In the data rows, zero lies at 4.5, halfway between 4 and 5.
Each row has a hidden score. How much does it go up from the first row of each pair to the second? 20 means little or no change, 40 a big rise and 0 a big fall. The score is a weighted sum of the row's numbers plus the product of two more (or one squared), each taken from its middle value.
5|5|5|4|5|5|5|5|4|4
5|4|3|6|4|5|5|1|3|4 -> 20
4|6|5|3|5|7|7|5|5|6
5|3|4|3|6|3|4|6|5|3 -> 21
5|3|4|3|6|4|3|5|5|4
4|5|5|6|5|6|4|3|5|5 -> 12
6|6|5|4|4|4|6|6|6|6
5|2|6|3|6|3|4|5|4|2 -> 22
3|2|6|5|7|7|3|3|4|2
3|7|4|5|4|4|5|5|3|4 -> 24
3|2|7|3|7|5|4|5|5|2
4|2|5|4|6|4|3|6|5|4 -> 25
4|2|4|4|6|3|2|5|4|3
5|5|4|5|4|4|3|3|2|3 -> 31
6|6|5|3|4|4|6|6|7|7
4|6|5|5|5|7|4|4|6|5 -> 20
5|6|6|3|4|3|5|4|3|2
5|6|6|2|5|3|4|5|5|4 -> 15
5|4|6|3|6|3|4|7|6|5
5|6|4|8|1|2|5|1|0|2 -> 16
5|2|4|4|6|3|4|5|5|4
5|5|5|3|5|4|5|6|6|5 -> 15
4|4|3|4|5|4|6|4|4|4
4|5|4|4|4|4|4|3|2|3 -> 25
3|6|5|5|5|8|4|3|5|6
2|2|7|4|7|7|4|4|5|3 -> 15
4|2|7|3|6|4|4|5|5|3
5|4|6|3|6|4|4|7|6|5 -> 19
5|2|4|4|5|3|4|1|3|2
5|3|6|5|5|4|3|6|5|5 -> 18
2|5|4|3|4|3|3|2|0|1
3|2|7|6|6|6|3|3|5|3 -> 6
5|3|6|5|5|4|3|7|5|4
5|5|4|4|4|4|5|4|3|4 -> 24
5|2|6|5|7|4|4|7|6|4
4|3|7|6|5|5|2|5|5|4 -> 9
5|6|5|3|5|5|5|7|4|4
5|6|6|3|5|4|5|5|5|5 -> 9
3|7|5|4|5|4|5|5|2|4
3|4|6|5|6|6|4|4|5|4 -> 19
0|4|6|3|5|6|2|4|2|3
4|4|3|4|5|4|5|2|4|4 -> 12
6|6|5|3|4|4|5|6|6|6
3|5|4|5|4|3|4|2|1|2 -> 18
6|5|5|5|3|4|6|5|6|6
6|7|4|3|5|4|5|9|7|7 -> 20
2|6|5|4|5|4|6|4|0|2
4|1|6|4|7|4|2|6|5|3 -> 23
2|5|4|3|4|3|3|2|0|1
5|2|4|3|6|3|3|5|4|3 -> 12
7|4|0|8|0|2|5|2|5|7
5|6|4|4|5|5|5|6|5|6 -> 8
2|5|4|4|4|3|3|2|0|1
5|6|5|3|5|5|6|8|6|7 -> 15
5|1|5|3|7|4|3|6|5|4
5|6|6|3|5|3|5|6|4|4 -> 17
5|7|5|4|5|4|5|7|6|6
6|4|2|7|1|1|3|1|2|4 -> 26
5|7|5|4|6|5|6|9|6|7
5|6|6|3|5|7|6|5|6|6 -> 27
3|5|5|5|5|6|5|4|5|5
7|6|5|4|4|4|6|6|7|6 -> 18
5|5|3|4|5|6|7|4|5|6
4|5|4|4|5|6|7|4|3|4 -> 22
5|6|5|2|7|7|6|7|7|7
5|5|2|9|0|3|5|0|2|5 -> 26
3|6|5|4|5|7|5|4|6|6
7|7|0|9|0|3|6|2|6|8 -> 30
3|7|5|3|4|4|5|4|1|2
5|4|4|6|3|3|4|3|4|4 -> 14
4|5|4|5|4|5|5|4|4|5
5|3|6|3|6|4|4|7|6|4 -> 20
5|2|4|5|5|3|4|2|3|1
5|5|4|4|4|6|7|4|5|6 -> 22
5|2|6|5|6|5|3|6|6|5
5|2|5|3|6|3|4|5|5|3 -> 22
6|2|6|4|7|3|3|7|6|4
5|7|5|3|5|5|5|8|7|7 -> 20
8|6|0|9|0|3|6|2|6|8
5|6|4|3|4|6|8|6|5|6 -> 20
4|6|5|5|4|3|5|4|1|3
5|5|5|3|5|5|5|6|5|4 -> 27
2|5|4|3|4|3|4|2|0|1
5|5|4|4|4|3|4|3|2|3 -> 20
5|3|6|5|6|4|3|6|5|4
3|0|5|4|5|4|2|5|4|2 -> 31
5|3|6|3|5|4|4|6|5|4
5|7|5|3|5|4|6|8|6|7 -> 20
4|3|4|4|4|3|4|4|4|3
2|5|5|3|4|3|3|2|0|1 -> 24
7|4|1|7|0|3|5|2|6|7
7|6|3|5|3|3|6|6|6|7 -> 14
5|5|5|4|4|4|5|4|1|2
6|6|5|4|4|4|6|6|7|6 -> 1
4|3|6|6|5|6|2|4|5|4
5|5|5|3|4|4|5|4|4|4 -> 27
3|4|6|6|5|7|3|3|5|5
7|6|2|6|2|3|6|5|6|7 -> 26
5|6|4|4|4|6|8|5|5|6
7|5|2|7|1|2|4|3|4|6 -> 25
6|6|4|4|5|4|5|7|7|6
6|7|6|3|5|6|7|5|6|6 -> 23
5|6|5|2|7|7|6|8|6|7
5|5|2|8|1|2|5|0|2|3 -> 23
1|4|7|3|5|7|2|4|3|3
8|5|0|7|0|3|6|3|5|9 -> 11
4|5|4|3|5|3|4|3|1|1
5|4|6|3|6|3|4|7|5|5 -> 11
5|3|4|7|3|3|4|2|3|3
8|6|0|8|0|3|6|2|6|8 -> 21
3|5|6|5|4|5|5|5|6|5
3|1|6|5|7|7|3|2|4|2 -> 8
4|5|4|4|5|7|8|5|5|6
4|5|4|5|4|4|5|4|4|5 -> 24
1|4|7|3|5|7|2|4|3|3
4|6|6|3|5|8|6|4|6|6 -> 15
4|3|6|6|4|5|3|5|5|4
7|6|3|5|3|3|5|4|5|6 -> 18
4|2|8|5|6|6|3|7|6|5
5|7|4|3|5|5|6|8|7|7 -> 21
4|5|4|4|5|5|6|4|3|5
3|2|7|7|4|6|2|4|5|4 -> 24
4|7|5|5|5|4|6|5|1|3
5|4|4|6|5|5|3|6|6|6 -> 26
8|6|0|9|0|2|6|2|5|8
5|6|3|5|3|3|5|4|4|5 -> 17
4|3|7|5|5|5|3|5|5|4
8|5|1|8|0|2|6|3|6|7 -> 28
6|5|4|4|5|4|3|5|5|5
7|6|4|4|5|4|5|8|6|7 -> 13
4|3|3|4|5|3|4|3|3|3
4|6|5|2|7|8|6|6|6|6 -> 22
5|5|4|4|4|5|6|5|5|5
5|6|5|3|6|5|6|8|7|7 -> 20
3|5|4|2|4|3|3|3|0|1
5|5|4|4|3|4|4|4|3|4 -> 8
2|5|4|5|4|3|4|2|1|2
5|7|5|3|5|4|6|9|7|7 -> 25
5|5|4|5|3|3|4|4|2|4
5|6|4|4|5|7|8|5|5|6 -> 13
6|6|6|2|5|3|4|5|4|3
7|2|4|6|3|4|4|4|6|6 -> 9
